mivu: [130 176 143  95 139]
Rofup: [123 157  99 182 134]
Buk: [128 186 162 103 131]
lugon: [134 166  94 149  90]
Rofup? | [123 157  99 182 134]
back: [134 182  99] | Rofup
has: [134 182  99 157 123] | no
has: [143 176] | no

dav: [138 138  75 121 130 133]
tomip: [128 116 159 130 127 127]
vodu: [138 135  82  95  98 117]
bozus: [129 121 134 136 137 134]
fona: [117 137 114 115 114 113]
zira: [146 139  89 130 134 140]
Zopud: [110 110 182 125 123 117]
kive: [131 120 126 139 136 138]
back: [138 136 139 126 120] | kive
back: [ 98  95  82 135] | vodu
dav? | [138 138  75 121 130 133]
bozus? | [129 121 134 136 137 134]

fuzem: [133 115 116 124 131 130 134 130 111 111 140 133 110 134 103 148 108 132
 131 109 120 132 127 142 119 113 150 149 136 117 154 116 145 121 120 172
 104 123 124 112 124]
Mesu: [123 115 116 124 131 154 128 130 111 111 135 132 121 134 126 127 125 132
 167 109 136 165 152 142 119 113 171 142 139 132 115 121 145 143 128 133
 104 132 123 112 124]
Fovim: [136 115 106 124 128 141 128 104 111 123 140 127 158 134 106 176 125 145
 134 111 136 139 144 142 119 113 149 149 136 146 106 119 145 143 120 133
 104 123 123 112 124]
gik: [123 115 116 124 131 154 128 130 111 111 135 132 121 134 126 127 125 132
 167 109 136 165 152 142 119 113 171 142 121 144 107 116 145 143 120 117
 104 123 107 112 124]
dosut: [136 115 116 124 131 141 111 130 111 111 140 133 110 129 135  77 156 132
 134 109 147 139 144 118 119 113  99 128 136 132 115 116 131 143 140  90
 106 123 123 138 124]
tibo: [136 115 137 124 140 141 141 140 111 111 140 133 110 134 131 127 125 132
 166 109 136 139 144 142 119 114 167 149 136 132 115 116 145 143 120 133
 104 156 123 112 124]
sudu: [136 115 116 124 131 141 131 142 111 105 140 139  98 134 126 107 125 132
 134 106 136 139 144 142 119 113 159 149 136 109 145 116 145 143 120 133
 104 126 123 112 124]
Pamam: [136 115  92 124 131 141 128 130 111 110 141 133 110 134 126 127 137 132
 134  83 136 139 144 142 119 113 149 158 136 132 115 116 145 143 120 123
 104 112 123 112 124]
Naf: [136 115 128 124 131 141 128 130 143 111 140 133 110 134 126 131  99 132
 134 115 123 102 144 140 119 143 149 159 121 132 115 116 145 133  70 136
 113 146 123 112 136]
sosof: [136 115 114 124 131 141 128 130 111 111 140 133 110 134 126 105 151 132
 134  92 142 139 144 142 119 113 149 149 145 132 115 116 145 143 125 116
 104 120 123 112 124]
has: [131 143] | yes
has: [120 123 104 112 123] | yes
asked: [136 115  92 124 131 141 128 130 111 110 141 133 110 134 126 127 137 132
 134  83 136 139 144 142 119 113 149 158 136 132 115 116 145 143 120 123
 104 112 123 112 124] | Pamam

gupiz: [ 93 112 114 149]
biki: [ 86 101 167 147]
gif: [113  93 112 112]
zabe: [187 112 172 161]
biki? | [ 86 101 167 147]
back: [112 112  93] | gif
gupiz? | [ 93 112 114 149]
has: [172 160] | no
zabe? | [187 112 172 161]

Dasus: [149  54 141 138  99 125 112 134 105  72]
lela: [129  65 138 145  84 150 160 139 150  88]
Gigeb: [ 99 122 112 134 139  84 150 160 104 103]
Dasus? | [149  54 141 138  99 125 112 134 105  72]
back: [134 112 125  99] | Dasus
Gigeb? | [ 99 122 112 134 139  84 150 160 104 103]
back: [139 160 150  84] | lela
lela? | [129  65 138 145  84 150 160 139 150  88]

rud: [131 157 135 112  91 101 174 151 135 100 137]
Biz: [134 117 159 110 134 106 114 133 141 112 121]
rane: [120 131 126 120 139 117  93 136 129 160 110]
gubur: [121 154 143 131 120 117 192 117 146 137 123]
gepo: [126 122 134 151 136  96 112 125 101 113 117]
Ner: [117 159 134 110 106 114 134 126 103 130 127]
back: [136  93 117 139 120 126] | rane
has: [143 154] | no
back: [134 114 106 110 134 159 117] | Ner

mab: [125 125 129 126 128 106 106 115 123  96 124 127 104 122 115 128 128  98
 125 122 122 105 127 124 112 128 126 126 111 113 120 110 119 102 121 126
 128 126 123 101 127 121 123 115 122 127 124 124 126 105 123 125 126 100
 128 113]
kudit: [126 127 126 127 124 129 117 132 125 116 129 126 137 131 142 125 126 144
 126 132 111 120 119 126 151 125 126 129 117 112 114 109 130 131 126 126
 125 125 130 148 128 129 128 144 135 126 120 129 127 133 130 129 129 127
 126 143]
nedek: [112 113 117 113 115  82  85 101 108  63 112 115  90 110 108 116 116  78
 112 106  95  76 109 110 106 116 111 116  84  90  92  86 106  88 107 112
 115 112 111  85 116 108 109 109 114 114 103 111 114  80 110 114 115  79
 117 104]
supet: [117 115 117 115 120 125 142 110 117 135 112 116 129 111 120 119 118 100
 116 107 136 124 126 117 110 119 116 113 131 136 145 143 116 129 116 115
 118 119 111 107 114 114 114 116 113 117 125 111 115 125 111 113 113 120
 117 118]
roke: [138 139 141 137 139  89  84 127 139  99 135 141  94 135  91 140 139 132
 139 117  96 107 109 138 103 140 141 137 127 107 114  99 133  84 137 140
 141 139 131 109 138 135 135  92 127 141 133 130 139 100 129 136 136  93
 140  93]
bas: [108 106 108 105 110 130 148 102 109 139 102 107 136 100 124 110 108  98
 107  97 133 118 118 108 107 110 107 102 128 135 140 145 106 132 108 107
 108 110 100 101 103 105 103 116  99 108 116 101 105 133 100 103 102 116
 107 121]
refup: [157 159 158 159 156 114 103 157 156 116 159 158  91 158 104 156 158 145
 159 159 131 137 145 157 117 157 157 160 140 134 123 120 153 104 156 158
 157 156 159 128 159 157 157 112 149 158 150 161 159 109 159 159 160 135
 158 107]
retin: [109 110 110 111 108 135 119 115 108 115 113 109 138 115 146 108 109 126
 110 125 118 113 113 109 150 108 109 113 101 101 105 104 112 126 109 109
 109 108 117 142 112 111 113 147 122 109 105 116 111 136 118 114 114 118
 110 147]
tibom: [139 138 142 138 142 107 114 122 137 112 135 140 108 133 111 142 142 102
 139 129 141 123 143 138 110 142 139 138 127 128 138 126 130 102 135 139
 141 140 135 105 139 132 134 109 137 140 139 134 139 105 135 137 137 102
 142 108]
gimov: [169 170 170 169 169 100 102 164 169 121 167 170  88 166  89 169 169 155
 169 153 122 146 145 169 105 169 170 168 159 145 137 128 167 106 168 169
 170 169 164 125 168 168 167  96 156 170 165 165 169 100 163 167 168 137
 169  92]
nedek? | [112 113 117 113 115  82  85 101 108  63 112 115  90 110 108 116 116  78
 112 106  95  76 109 110 106 116 111 116  84  90  92  86 106  88 107 112
 115 112 111  85 116 108 109 109 114 114 103 111 114  80 110 114 115  79
 117 104]
supet? | [117 115 117 115 120 125 142 110 117 135 112 116 129 111 120 119 118 100
 116 107 136 124 126 117 110 119 116 113 131 136 145 143 116 129 116 115
 118 119 111 107 114 114 114 116 113 117 125 111 115 125 111 113 113 120
 117 118]
has: [141 135  99 139 127] | no
refup? | [157 159 158 159 156 114 103 157 156 116 159 158  91 158 104 156 158 145
 159 159 131 137 145 157 117 157 157 160 140 134 123 120 153 104 156 158
 157 156 159 128 159 157 157 112 149 158 150 161 159 109 159 159 160 135
 158 107]
has: [132 139 105] | no

dosok: [103 136  89 135]
ranit: [110 109 146 112]
Rabu: [117 140 120 123]
Kapom: [111 112 114 133]
vaso: [108 155 110 117]
kuduk: [152 125 126 145]
Kubi: [108 155 181 104]
nomiz: [108 155 110 152]
zari: [111 135 125 116]
Kubi? | [108 155 181 104]
ranit? | [110 109 146 112]
asked: [108 155 110 117] | vaso

ges: [189 194 126 133 148 184 129 181 193 125 172]
ganes: [ 96  93 132 130 123 104 130 102  89 134 109]
tazuz: [182 180 126 124 138 172 125 177 189 129 163]
has: [193 125] | yes
back: [193 181 129 184 148 133 126] | ges
ganes? | [ 96  93 132 130 123 104 130 102  89 134 109]
tazuz? | [182 180 126 124 138 172 125 177 189 129 163]
has: [181 129 184 148 133] | no
ges? | [189 194 126 133 148 184 129 181 193 125 172]
back: [181 129 184 148 133 126 194 189] | ges

pezet: [115 102 152 109 155]
gumuk: [127 102 182 141 159]
nel: [127  95 122  93 135]
devig: [120 133 139 118 160]
Bitir: [ 98 121 128 127 127]
sidef: [ 98 121 128 127 184]
nusi: [145 140 106 163  97]
Geg: [124 148  90  74 110]
Teso: [141 113 162 163 153]
nep: [101 161 130 105 167]
Nore: [168 156 103 146  99]
back: [153 163] | Teso
has: [182 141 159] | yes

fof: [120 148  97 148  83 129 135]
Tuk: [148 104 146 110 152 137 116]
kof: [ 94 174  96 166  77 107 157]
sakid: [180  60 191  82 131 113 162]
pudu: [106 142 102 151 131  81 178]
ket: [ 81 180  60 191  81  86 181]
has: [ 83 129 135] | yes
back: [166  96 174] | kof
pudu? | [106 142 102 151 131  81 178]
has: [ 86  81 191] | no
back: [178  81 131 151] | pudu
has: [ 96 174  94] | no
back: [ 81 191  60 180] | ket

let: [156 119  86  75  91 127 163]
kela: [147 142 124 110 111 128 145]
nefi: [ 93 138 152  91 150 139  92]
ses: [156 119  86  75  91 171  95]
komez: [126 128 142 124 110 111 140]
has: [128 142 125] | no
let? | [156 119  86  75  91 127 163]
back: [128 111 110] | kela
back: [128 111 110 124 142] | kela

pigil: [130 126 165 136 104 102 127 120 153 170 146 104 132  77 104 115  94 101
 128 110  97 164 124 162 142 136 139 143 146 131 107 126 153 114 164 175
 133 141 123 132 134 101 156 113 127 121 141]
fev: [130 126 165 136 104 102 127 120 153 170 146 104 132  77 104 115  94 101
 128 110  97 164 124 162 142 136 139 143 146 131 107 126 153 114 164 175
 133 141 123 132 134 110 144 119 129 125 137]
Tev: [131 125 171 137 101  97 127 119 157 178 150 100 132  68 101 112  88  96
 128 105  91 169 124 169 144 138 141 145 148 131 103 125 157 110 170 183
 135 145 123 132 136  96 162 109 127 119 144]
fev? | [130 126 165 136 104 102 127 120 153 170 146 104 132  77 104 115  94 101
 128 110  97 164 124 162 142 136 139 143 146 131 107 126 153 114 164 175
 133 141 123 132 134 110 144 119 129 125 137]
asked: [130 126 165 136 104 102 127 120 153 170 146 104 132  77 104 115  94 101
 128 110  97 164 124 162 142 136 139 143 146 131 107 126 153 114 164 175
 133 141 123 132 134 110 144 119 129 125 137] | fev

Pev: [105 102 154 140  96 180 117]
Tinod: [114 119 156 124  59 143 159]
kibi: [115 106  88  88  59 143 159]
has: [102 155] | no
back: [59 88] | kibi
asked: [115 106  88  88  59 143 159] | kibi
has: [88 88] | yes

Zogik: [153 121 111 151 122 114 122 129  96 118 123 101]
gid: [162 121 112 152 115 133 142 151 126 130 112 135]
luvik: [ 87 102 108 139 182  87 158  81 110  87 165 141]
Pako: [148 122 109 176 161  90 136 104  73 100 164  90]
dom: [ 85  81  86 143 178  83 184  83 122  76 152 171]
Fet: [130 130 136 121 125 140 116 141 133 141 114 127]
has: [121 125 140] | yes
gid? | [162 121 112 152 115 133 142 151 126 130 112 135]

Gavus: [126 192  89 127 103 141 122 140]
nin: [126 192  89 127 119 130 139 129]
bogik: [157 171 100 153  93 158  93 113]
Fezo: [149 183  94 143  94 154 102 122]
kina: [121 180 132 147 110 136 132 126]
rali: [166 137 116 173 101 156  82  97]
leruk: [138 190  91 134  97 148 112 132]
ratal: [183 132 147 127 137 123 149 132]
natub: [119 179 133 133 128 126 145 131]
bufi: [163 156 108 163  96 159  87 104]
bufi? | [163 156 108 163  96 159  87 104]
leruk? | [138 190  91 134  97 148 112 132]
bogik? | [157 171 100 153  93 158  93 113]
back: [147 132 180] | kina

kagi: [134  85 183 124]
Tob: [134 160 145 129]
torov: [133 160 160 135]
peset: [134 170 183 124]
nakeg: [123 134 107 146]
sivan: [134 170 153 174]
voga: [134 123 107 146]
Tufad: [135  85 183 163]
nakeg? | [123 134 107 146]
torov? | [133 160 160 135]
back: [ 85 134] | kagi
asked: [134 123 107 146] | voga
peset? | [134 170 183 124]
sivan? | [134 170 153 174]
back: [146 107 134] | nakeg

Dilip: [124 170 123 171 139 174 134 134 132 162 151 151 180 126 125 158 126 122
 154 129 130 159]
kiroz: [120 180 126 177 156 183 145 139 138 168 163 157 185 128 124 172 124 124
 165 132 106  93]
nepog: [124 170 123 177 139 174 134 134 132 162 151 151 180 126 125 158 126 124
 154 129 130 159]
Peb: [120 180 126 177 156 183 145 139 138 168 163 157 185 128 124 172 124 124
 165 132 131 145]
has: [170 123 171] | yes
kiroz? | [120 180 126 177 156 183 145 139 138 168 163 157 185 128 124 172 124 124
 165 132 106  93]
nepog? | [124 170 123 177 139 174 134 134 132 162 151 151 180 126 125 158 126 124
 154 129 130 159]

Bazu: [132 132 133 132 132 132]
kud: [131 133 135 132 132 130]
fut: [132 132 133 132 132 133]
toma: [133 131 130 133 133 140]
tafi: [133 131 130 134 132 135]
velom: [132 130 129 136 134 144]
nopap: [133 130 128 138 134 181]
kuga: [133 132 129 133 134 142]
Koz: [132 132 133 132 132 131]
zeref: [132 133 129 132 133 136]
mot: [132 135 146 131 131 129]
Koz? | [132 132 133 132 132 131]
kud? | [131 133 135 132 132 130]
zeref? | [132 133 129 132 133 136]
has: [131 130 133 133 140] | yes
toma? | [133 131 130 133 133 140]
back: [132 134] | tafi
asked: [132 132 133 132 132 132] | Bazu

Zoteg: [184 142  81  69]
ren: [ 87 176 186 153]
Dap: [190  76 136  91]
mepel: [ 70 104 199 172]
davof: [181  85  76 108]
kono: [ 81 185 128 167]
zolib: [ 76 170 175 182]
Gam: [175  67  68 134]
Sadi: [ 98 172  86 182]
Lekan: [189  83  81  84]
has: [184 143] | no
has: [83 81 84] | yes
mepel? | [ 70 104 199 172]
Sadi? | [ 98 172  86 182]
has: [85 75] | no
back: [182 175] | zolib

zeleg: [173 132  69 132 130 131 135 170 120 173  77 173 106 132 132 128 142 127
 161 170 174 171 151 123 176 161 155 121 136 175 147 105  71 126 148 168
 171 130 175 121 173 167 125  78 118 122 178 180 177 137 169]
zad: [173 132 174 132 130 131 135 170 120 173 170 173 140 132 132 128 142 127
 161 170 174 171 151 123 176 161 155 121 136 175 147 152 175 126 148 168
 171 130 175 121 173 167 125 163 118 122 178 180 177 137 169]
zomib: [173 132 174 132 130 131 135 170 120 173 170 173 140 132 132 128 142 127
 161 170 174 171 151 123 176 161 155 124 113  72 103  95  72 127  99  77
  71 123  69 124  74  77 127  86 121 127  66  65  68 114  80]
has: [174 132 130 132] | no
asked: [173 132 174 132 130 131 135 170 120 173 170 173 140 132 132 128 142 127
 161 170 174 171 151 123 176 161 155 121 136 175 147 152 175 126 148 168
 171 130 175 121 173 167 125 163 118 122 178 180 177 137 169] | zad

Dotut: [137 140 143 130 128 130 115  93  95 112  97 135 120 111 129 129 155 129
 164]
dad: [142 143 107 156  91  63  98 112 133  90  97 135 119 132 102 115 154 155
 111]
lusom: [164  96 153 100 167 141 106  91  75 125 119 118 154 114 146 126 141 132
 185]
asked: [142 143 107 156  91  63  98 112 133  90  97 135 119 132 102 115 154 155
 111] | dad
has: [119 111 129] | no
Dotut? | [137 140 143 130 128 130 115  93  95 112  97 135 120 111 129 129 155 129
 164]
dad? | [142 143 107 156  91  63  98 112 133  90  97 135 119 132 102 115 154 155
 111]
back: [141 126 146] | lusom
back: [115 102 132 119 135] | dad
back: [ 93 115 130] | Dotut

Ruli: [118 121 137 134 149 109 131 143 126 125 118 126 125  85 124 135 142 140
 143 124 101 118 120 130 103 145 147 158 121 130 120 103 118 118 123 111
  99 125 150 122 116 110 140 109 147  94 117 184  98 128 149 139 130]
pivo: [109 163 142 142 140 143 103 114 134 122 156 140 165 126 131  96 144  98
 139 146 108 136 115 102 119 144 105 131 107 130 126 126 155 109 135 142
 143  81 112 128 122 139 130 133 121  88 118 146 144 122 141 130 128]
tavag: [109 163 142 142 140 143 103 114 134 122 156 140 165 126 131  96 144  98
 139 146 108 136 115 102 119 144 105 131 107 130 126 126 155 109 135 142
 143  81 112 128 122 139 130 133 121 132 130 114 154 107 136 116  86]
lufo: [117 138 101 122 140  98  92 101 130 131 153 155 167 122 122 133 121 122
 111 123 179 125 111 136 159 150 107 126 150 152 155  81 172 117 116 125
 147 110 127 136 102 107 134 135 124 150 110 135 119 134 144 115 147]
Dugem: [131 147 153 126 124 151 145 150 106 140 142 161 155 144 116 116 116 137
 131 114 121 148 148 130  88 152 109 128 100 136 126 137 129 131 128 129
 142 101 140 139  95 131 114 164 138 136 138 126 109  95 102 145  97]
has: [163 142] | yes
lufo? | [117 138 101 122 140  98  92 101 130 131 153 155 167 122 122 133 121 122
 111 123 179 125 111 136 159 150 107 126 150 152 155  81 172 117 116 125
 147 110 127 136 102 107 134 135 124 150 110 135 119 134 144 115 147]
has: [136 159] | yes

vodot: [175 127 104 134 186 106]
Nerop: [ 59 129 129  96  78 115]
Vige: [180 127 147 144 180 102]
nok: [184 126 144 123 125 153]
zofi: [ 90 119 123 141 131 152]
bes: [170 129 134 153 147 123]
bez: [ 93 128 116  91 100 103]
vin: [127 175 121  96  72  92]
zofi? | [ 90 119 123 141 131 152]
asked: [175 127 104 134 186 106] | vodot
bez? | [ 93 128 116  91 100 103]

zokoz: [129  88 104 117 108 123 116 120 145 106 144 132  77  86  99 135 179 123
 101 108 177 157 137  53  93 155  60 145 100 146 137  81]
zuva: [119 132 106 138 134 159  90 119 102 134 114  76 126 140  91 171 176 109
 140 113 176 167 131 122 150 158 110 149 139 129  97 143]
lalaf: [119 135  99 127 125 136  97 135 109 135 108 110 163 159 129 171 147 159
 130 104 112 118 115 145 155 187 132 122 140 108 137 143]
Nopif: [145  91 142 129 114 119 151  86 159  87 158 182 123 121 103 101 166 163
 118 122 142 143 112  61 106 136  84 125  89 146  94  70]
fala: [145 115 155 138 137 120 159  82 159  88 153 175 137 121 111  78  98 148
 135 138 117 135 109 104 119  68 142 127 103 127  87  82]
rubi: [127  93 123 144 124 103 159 129  99 121 133 109  81 122 106 168  65 142
 117 134  96 100 150 152 125  99 102 109  77 114 140 133]
fus: [135 127 120 118 101 111 149 135 156 120 157 182 150 132 151  98 136 124
  98 111 108 101 113 100 104 187 106 106  93 114 124  88]
zam: [121  94 124 143 110 159 114 103 109 117 149  82  83  89  89 165 145  93
 140 120 177 165 150 103 111 135  70 132  87 140 102 138]
Sobe: [139 135 146 123 146 144 118 103 155 102 120 145 163 151 113  94 179 163
 134 134 144 167 105  87 143 104 142 149 140 144  94  96]
tup: [137 120 159  84 159  88 126 127 106 116 105 115 124 159  94 162  87 163
 110 129 100 130 126 152 155  92 140 136 124 119 140 128]
ruri: [131 131 155 117 101 135 159 125 153 135 158 140  99  72 151  78 107  73
 138 138 140 102 131 115  85 102 129 109 100 132 127 135]
back: [ 88 159  82 159 120 137] | fala
has: [159 163] | no
has: [111 135] | yes

Kep: [110 178 173 123 145]
sutup: [165  85 154 181 188]
dono: [ 85 169  65 110  65]
rala: [119 161  77  98  69]
popof: [133 109  96 115  84]
rur: [ 79 108 109 162 155]
Nav: [175 107 110 157 159]
leb: [144  75 106  63 154]
has: [188 181 154  85 165] | no
has: [181 188] | yes

Gika: [129 120 126 131 169 117 129 127 135 105 116 147 180 134 138  60 171 146
 130 120 103 118  86 124 111 101 132 120 140 141 123 123 123 120 147]
Kise: [164 147 126 131 169 117 129 127 135 105 116 147 180 134 138  60 171 146
 130 120 118 103  86 124 111 101 127 120 140 141 123 123 123 120 147]
padus: [164 147 126 131 169 117 129 127 135 105 116 147 180 134 138  60 171 146
 130 120 118 103  86 124 111 101 127 117 121 141 123 123 123 120 141]
has: [130 120 103] | yes
Kise? | [164 147 126 131 169 117 129 127 135 105 116 147 180 134 138  60 171 146
 130 120 118 103  86 124 111 101 127 120 140 141 123 123 123 120 147]
asked: [164 147 126 131 169 117 129 127 135 105 116 147 180 134 138  60 171 146
 130 120 118 103  86 124 111 101 127 120 140 141 123 123 123 120 147] | Kise
has: [141 140] | no

